In the rows, 128 means zero.
The same turns and mirrors carry the whole set onto itself and the rows of a family onto each other. Which other rows belong to the same family as each row named below? List them in the order they appear above.
These 32 rows form 8 families of 4 rows each.
z_539: [150 154  95 138 133 140 120 144 110 115 106 129 112 145 128  94 121 135
  88 105 148 115 137 142 149 107 119  96 126 118]
z_956: [138 158 132 124 139 151 115 103 162 106  86 144 116 113 155 112 147 153
  95 109 109 114 128 163 130 117 125 104 117 140]
z_667: [140 136 110 113 129 165 131 119 142 110 142 139 101 128 145 135 146 132
  86 126 127 129 142 162 116 111 123 106 111 147]
z_14: [127 166 147 139 133 131 113  92 152 106  92 133 123 107 148 121 154 154
  83 123 127 103 141 158 128 114 125 109 135 140]
z_464: [139 155 113 138 132 141 104 112 155  90  94 131 142 126 154 125 163 114
  97 125 117 137 162 138 115 109  98 117 114 127]
z_459: [145 155 124 131 135 157 110 127 144  99 103 116 127 137 141 103 115 115
  78 108 121 145 135 134  96 144 116 101 110 127]
z_409: [148 155 122 115 129 138 132  97 158  99 103 142 108 134 147 129 135 142
  89  98 137 106 167 144 138 139 121 112 118 149]
z_680: [141 163 112 138 127 139 118 127 132 107 100 135 115 118 140 128 133 147
  84 130 166 125 164 151 135 132 100  98 131 107]
z_182: [140 154 108 147 130 122 105 119 125  99 104 113 141 152 136 102 154  98
  91 113 114 119 145 130 130  85 120 118 127 138]
z_637: [144 157 126 130 141 143 116 108 140 113  93 134 117 132 145  91 141 143
  92  94 103 103 113 156 141 100 138 103 123 147]
z_485: [145 154 122 141 136 147 110 130 123 105 110 104 132 148 130  92 114 108
  74 103 120 133 126 129 104 127 132 104 119 134]
z_197: [137 164 111 148 124 125 119 129 107 114 110 119 119 131 124 113 130 140
  79 124 169 108 157 143 146 113 114 102 142 116]
z_239: [139 156 122 149 117 144 126 118 120  96 107 131 141 176 136  91 139 128
 104 119 108 124 127 161 121 110 132 101 148 130]
z_305: [148 144 130 141 104 173 118 151 131 120  97 107 117 112 139 130 147 115
  99 133 130 103 143 151 127 136 116 114 133 123]
z_165: [144 147 130 146 103 164 117 150 121 122 101 100 119 120 131 125 146 112
  96 133 134  94 143 147 130 128 121 113 140 127]
z_40: [129 163 142 143 135 123 116  96 131 116  98 121 125 126 135 102 148 143
  82 110 121  93 126 153 141  97 140 106 140 148]
z_530: [150 156 120 123 130 123 133 100 134 107 111 128 109 153 132 112 130 131
  85  88 139  92 157 139 152 120 136 116 129 158]
z_791: [153 139 122 135 107 180 118 156 130 120  96 109 115 123 139 120 143 113
 103 123 122 101 138 149 130 131 118 111 126 124]
z_288: [134 162 139 150 128 132 110 117 121 102 113  96 138 138 125 107 122 109
  66 120 137 127 141 127 101 131 126 106 131 134]
z_41: [130 161 135 145 115 153 123 109 143  88 100 139 142 150 150 117 149 142
 105 138 119 132 148 167 106 133 114 100 147 119]
z_208: [140 137 107 120 131 156 135 123 123 118 147 133 102 138 134 121 143 124
  84 116 121 118 131 158 123  96 134 107 115 154]
z_498: [131 160 120 153 126 121 102 107 136  94 102 117 147 131 139 121 163 108
  85 133 130 123 163 132 120  97 106 121 134 133]
z_462: [158 153 113 113 134 140 135 106 150 104 104 142 106 150 141 114 128 137
  93  85 127 103 153 145 146 128 129 112 113 155]
z_98: [132 140 120 130 125 144 133 115 115 118 151 124 107 134 127 130 148 124
  76 131 138 110 141 156 121  96 131 110 129 153]
z_584: [149 149  98 134 135 145 104 125 147  94  94 129 136 143 150 102 155 106
 101 106 103 136 143 136 124  98 110 115 109 132]
z_276: [143 160 130 125 125 122 132  93 146 102 108 131 114 136 135 131 138 138
  82 106 150  95 170 141 143 131 127 116 132 154]
z_561: [128 164 137 156 110 137 125 109 122  92 109 124 147 161 134 107 148 132
  99 138 123 119 143 162 116 117 125 104 160 128]
z_774: [151 142 121 141 105 169 119 157 118 123 101 104 116 128 133 115 145 107
  99 122 127  95 134 147 134 125 123 111 135 127]
z_696: [131 142 124 120 123 152 132 109 133 110 145 132 108 119 138 145 150 133
  80 138 139 120 151 162 114 111 121 111 123 147]
z_108: [140 154 118 138 121 162 126 121 140  92  99 141 136 164 152 101 142 137
 112 121 101 136 131 167 112 126 120 101 134 122]
z_452: [153 155  94 127 133 157 120 142 133 110  98 142 110 129 144 109 124 147
  95 109 145 131 149 150 139 127 104  98 114 109]
z_579: [134 162 138 141 129 146 109 116 142  95 104 110 135 123 138 118 124 117
  69 124 136 140 150 134  92 146 114 104 123 125]

Same family as z_276: z_409, z_530, z_462
Same family as z_452: z_539, z_680, z_197
Same family as z_498: z_464, z_182, z_584
Same family as z_305: z_165, z_791, z_774
Same family as z_696: z_667, z_208, z_98
Same family as z_561: z_239, z_41, z_108

The same turns and mirrors carry the whole set onto itself and the rows of a family onto each other. Which other rows belong to the same family as each row named below? List them in the order they appear above.
These 40 rows form 5 families of 8 rows each.
z_169: [135 113 132 137 114 141 117 106 134 133 120 118 108 119 132 112 131 144
 105 117 133 109 146 128 118 137 131 135]
z_814: [110 129 116  99 149 128 125 126 138 109 140 124 129 111 122 133 129 147
 123 124 113 144 126 115 104 138 124 106]
z_697: [139 106 141 123 126 113 130 116 117 108 134 133 128 113 139 152 138 146
 128 117 116 103 114 113 150 136 149 115]
z_938: [109 135 113  97 147 130 130 116 142 111 142 114 129 112 124 135 131 142
 134 135 125 136 129 115 104 139 121 109]
z_484: [120 127 122 104 150 131 111 114 139 114 138 113 132 115 126 138 143 142
 125 124 130 138 128 111  99 138 120 111]
z_688: [137 131 132 154 102 117 136 124 109 136 118 137 118 152 136 137 122 119
 132 127 151 108 129 129 149 110 143 142]
z_959: [111 133 117 118 146 113 154 145 111 112 142 136 148 142 126 149 116 123
 141 130 138 130 110 125 141 103 138 117]
z_992: [102 138 127 122 145 105 147 145 111 117 134 141 144 144 126 155 116 133
 145 133 130 128 109 123 133 101 129 113]
z_901: [144 144 121 126 130 128 125 130 137 130 129 127 138 131 140 116 120 115
 132 106 142 117  95 136 131 146 117 112]
z_656: [146 139 117 131 132 125 126 125 131 136 134 140 134 133 143 116 112 113
 136 107 136 123 105 129 135 152 117 108]
z_213: [136 126 132 136 106 133 106 105 136 132 116 124  98 120 132 121 134 144
 114 123 127 122 145 120 112 145 129 132]
z_611: [108 123 131 120 124 117 132 122 112 118 129 126 113 134 110 141 136 158
 122 140 119 122 158 109 119 100 156 141]
z_813: [137 117 136 126 138 116 136 112 111 108 131 140 122 111 135 148 124 149
 118 116 119 109 107 117 154 137 148 113]
z_7: [111 143 112 127 114 129 125 138 136 135 127 119 123 152 123 121 127 117
 138 136 147 143 149 128  98 112 120 136]
z_301: [108 155 107 129 125 132 130 134 131 135 124 128 119 149 120 118 114 120
 128 135 149 150 141 131 104 111 117 135]
z_388: [140 111 149 135 129 114 128 109 121 105 137 131 135 113 132 154 124 147
 124 120 117 107 117 117 152 131 143 114]
z_256: [136 151 114 134 122 122 124 138 143 132 133 135 129 130 156 121 125 109
 130 112 145 123 103 128 124 142 119 115]
z_39: [118 136 122 120 148 103 147 140 108 113 136 131 140 146 129 152 121 123
 146 128 127 138 106 128 137  98 133 115]
z_97: [101 121 132 123 120 120 134 125 116 107 124 121 113 129 116 153 139 153
 119 145 129 128 150 117 119  95 151 140]
z_516: [108 149  99 118 123 132 132 140 126 140 121 130 113 150 127 116 127 119
 131 132 149 145 138 127 103 115 125 135]
z_362: [119 136 127 101 144 125 130 115 141 116 152 125 123 112 125 134 127 145
 127 127 119 146 127 126  99 142 124 106]
z_129: [127 133 126 148 102 115 150 135 108 130 120 148 115 148 132 131 108 124
 131 128 136 114 127 134 155 109 147 138]
z_648: [139 125 135 155 106 116 130 134 105 133 116 148 119 150 134 134 121 124
 122 117 140 116 127 130 149 108 146 140]
z_718: [132 127 129 159 108 120 138 121 113 134 117 142 114 157 127 129 127 130
 131 117 148 111 122 126 149 105 141 141]
z_33: [148 112 144 126 124 112 139 110 118 119 133 131 124 117 143 149 127 145
 132 115 123 112 112 114 145 130 140  92]
z_957: [134 119 120 135  96 138 123 105 133 120 117 130 106 135 131 123 137 135
 102 108 133 115 145 116 118 143 139 134]
z_47: [113 147 117 116 139 105 143 144 113 112 138 143 140 144 127 158 120 122
 150 135 133 143 109 116 135 109 137 114]
z_155: [103 118 131 121 124 117 129 120 116 115 131 129 124 125 126 149 124 166
 126 145 129 131 156 112 120 102 156 142]
z_252: [103 117 128 126 122 118 135 120 111 115 129 133 109 132 119 153 133 151
 124 145 124 135 160 109 122 100 150 137]
z_162: [116 133 119  93 145 125 123 128 135 110 141 119 133 105 131 141 124 136
 125 135 117 141 133 120 105 143 126 108]
z_678: [130 124 122 151 108 121 130 134 106 128 106 136 124 151 133 135 125 122
 129 125 146 107 128 119 155 105 144 143]
z_851: [142 113 144 117 125 109 135 106 124 113 126 134 133 108 134 152 131 149
 121 119 114 112 111 119 148 129 144 110]
z_570: [130 124 127 133 104 143 114 109 141 131 122 129 107 116 129 117 131 143
 110 123 138 114 149 117 116 149 134 134]
z_592: [145 123 121 130 107 141 113 105 136 127 124 120 104 118 133 114 136 134
 111 118 135 124 146 121 120 146 139 136]
z_486: [144 142 118 132 127 128 131 129 132 129 127 132 123 137 132 120 128 101
 131 107 137 122 100 134 133 144 112 107]
z_264: [139 137 117 133 127 128 129 128 135 125 129 135 135 129 148 129 116 109
 133 112 147 130  97 136 134 147 111 108]
z_479: [100 148 104 126 128 133 121 141 130 125 126 130 125 146 115 121 123 123
 124 137 142 140 143 131 108 117 127 157]
z_419: [113 141 128 117 154 107 137 146 115 124 142 130 141 128 127 147 114 131
 153 142 132 137 111 129 136 105 128 115]
z_831: [112 109 135 118 129 123 137 111 104 111 125 126 118 133 101 148 127 158
 126 138 120 129 152 117 129 106 148 135]
z_792: [105 147 104 136 128 136 126 144 124 131 133 127 114 154 124 118 120 117
 134 133 151 140 145 126 105 118 123 139]

Same family as z_47: z_169, z_813, z_7, z_362, z_155, z_678, z_486
Same family as z_484: z_256, z_129, z_33, z_957, z_479, z_419, z_831
Same family as z_688: z_814, z_697, z_901, z_301, z_39, z_252, z_570
Same family as z_656: z_959, z_213, z_388, z_97, z_516, z_718, z_162

The same turns and mirrors carry the whole set onto itself and the rows of a family onto each other. Which other rows belong to the same family as each row named below? List them in the order they appear above.
These 27 rows form 9 families of 3 rows each.
z_720: [139 120 120 132 142 105 134 132 126 123 114 140 134 121 121 121  98 122
  91 161 102 113 130 138 123 119 126 115 121 103 124 122 134 143 117]
z_577: [142 135 140 103 108 146 123 135 126 133 136 138 112 123 136 131 141 140
 131 142 122 133 165 129 119 116 125 137 119 135 137 120 116 127 124]
z_16: [132 150 131 135 115  95 127 123 114 132 108 129 115 116 121 124 129 103
  85 141 133 134 117 137 157 143 119 130 111 127 135 130 125 138 106]
z_152: [138 144 147 122 104 136 111 141 113 114 120 125 102 118 140 142 123 132
 116 137 135 130 145 142 124 128 139 146 114 117 135 126 104 121 111]
z_769: [110 139 111 124 131 116 141 127 121 133 107 140 122 134 121 134 149 112
  82 136 145 122 116 144 155 148 144 117 135 118 116 112 108 128 123]
z_83: [113 133 131 129 155 118 141 127 150 130 117  87 111 141 137 127 125 133
 114 115 130 150 114 118 121 129 136 126 123 116 142 147 140 115 106]
z_867: [124 112 137 134 125 127 136 123 154 125 154 138 113 121 121 144 121 131
 131 124 140 120 121 132 107 118 106 107 118  96 127 128 120 106 125]
z_541: [148 135 106 121 137 137 138 122 111 123 120 132 120 154 118 119 128 112
 131 123 101 146 116 139 110 127 127 132 155 104 127 134 133 128 127]
z_906: [131 121 115 142 145 111 122 114 132 119 123 129 134 133 117 124  98 121
  88 153 109 125 126 116 108 111 134 116 118 100 122 128 138 136 123]
z_238: [124 137 152 121 138 131 131 128 157 145 143 128 149 108 127 119 139 134
 123 125 106 128 115 127 141 133 138 127 138 156 135 127 125 139 114]
z_350: [117 141 148 139 136 130 119 121 161 126 144 110 142 114 130 125 128 130
 112 116 115 133  97 119 135 135 151 135 133 142 134 137 121 129 111]
z_116: [123 142 153 123 151 110 140 140 119 144  97 106 114 111 134 138 130 124
 113 129 133 141 131 147 143 145 136 123 124 106 129 138 135 129  94]
z_649: [124 118 147 140 123 122 129 127 136 123 143 141 110 110 120 151 116 123
 126 126 146 119 122 144 113 125 111 107 118  87 122 126 118 108 117]
z_212: [128 113 145 127 123 125 139 127 141 135 148 151 118 111 118 146 126 128
 134 130 138 118 134 143 113 120 105 103 120  98 121 122 122 114 123]
z_560: [151 138 108 123 137 135 141 128 111 113 118 127 116 147 127 126 124 111
 125 126  99 139 112 148 123 137 128 143 151  93 123 136 129 125 122]
z_750: [139 116 113 130 147 119 136 119 144 124 132 134 138 124 124 123 111 126
  96 162  94 118 140 118 126 115 125 122 119 100 118 126 142 138 127]
z_183: [152 138 112 122 139 142 135 118 105 125 122 133 122 141 121 130 136 108
 130 129 100 146 128 140 123 134 131 139 151  94 116 136 135 130 127]
z_74: [123 140 111 141 123 108 126 106 150 121 136 110 114 143 123 120 136 112
  87 130 128 143 111  99 140 127 118 137 108 133 141 141 134 124 120]
z_876: [126 130 138 107 160 125 156 131 145 160 120 112 124 125 132 125 149 135
 130 131 117 144 150 124 134 129 123 117 130 128 135 135 148 130 113]
z_671: [131 135 129 119 107 143 117 133 139 108 138 117 101 143 141 130 124 141
 121 128 130 136 137 118 107 114 134 145 115 130 147 129 109 114 123]
z_299: [132 137 136  91 117 116 114 126 123 134 112 137 115 132 116 138 130 130
 140 142 136 130 113 142 149 119 128  95 133 126 134 125  94 125 106]
z_440: [124 141 133 109 122 126  96  98 133 120 127 116 112 138 118 151 133 127
 130 135 141 145 112 113 147 116 143 110 125 109 123 140  98 112 113]
z_254: [138 137 119 115 123 111 147 121 145 146 134 139 125 124 124 115 154 116
 104 146 114 132 140 119 159 131 102 129 115 143 136 127 139 139 126]
z_318: [112 130 101 114 137 129 154 121 146 141 127 143 130 141 124 128 165 120
  94 138 132 124 130 129 155 138 134 120 137 127 116 111 117 128 136]
z_803: [103 134  98 131 135 123 139 112 144 125 124 126 121 152 123 130 149 118
  83 128 144 132 109 119 141 136 146 121 134 121 120 121 112 119 132]
z_488: [120 147 161 135 132 121 115 129 134 139 128 124 145  97 124 128 129 124
 112 124 119 130 106 138 143 142 151 128 135 144 129 129 116 140 104]
z_870: [136 130 123  88 126 131 126 117 158 121 139 123 113 137 131 142 141 140
 144 144 120 127 118 123 164 118 124 115 129 118 129 132 102 114 118]

Same family as z_720: z_906, z_750
Same family as z_74: z_16, z_254
Same family as z_183: z_541, z_560
Same family as z_238: z_350, z_488
Same family as z_299: z_440, z_870
Same family as z_867: z_649, z_212

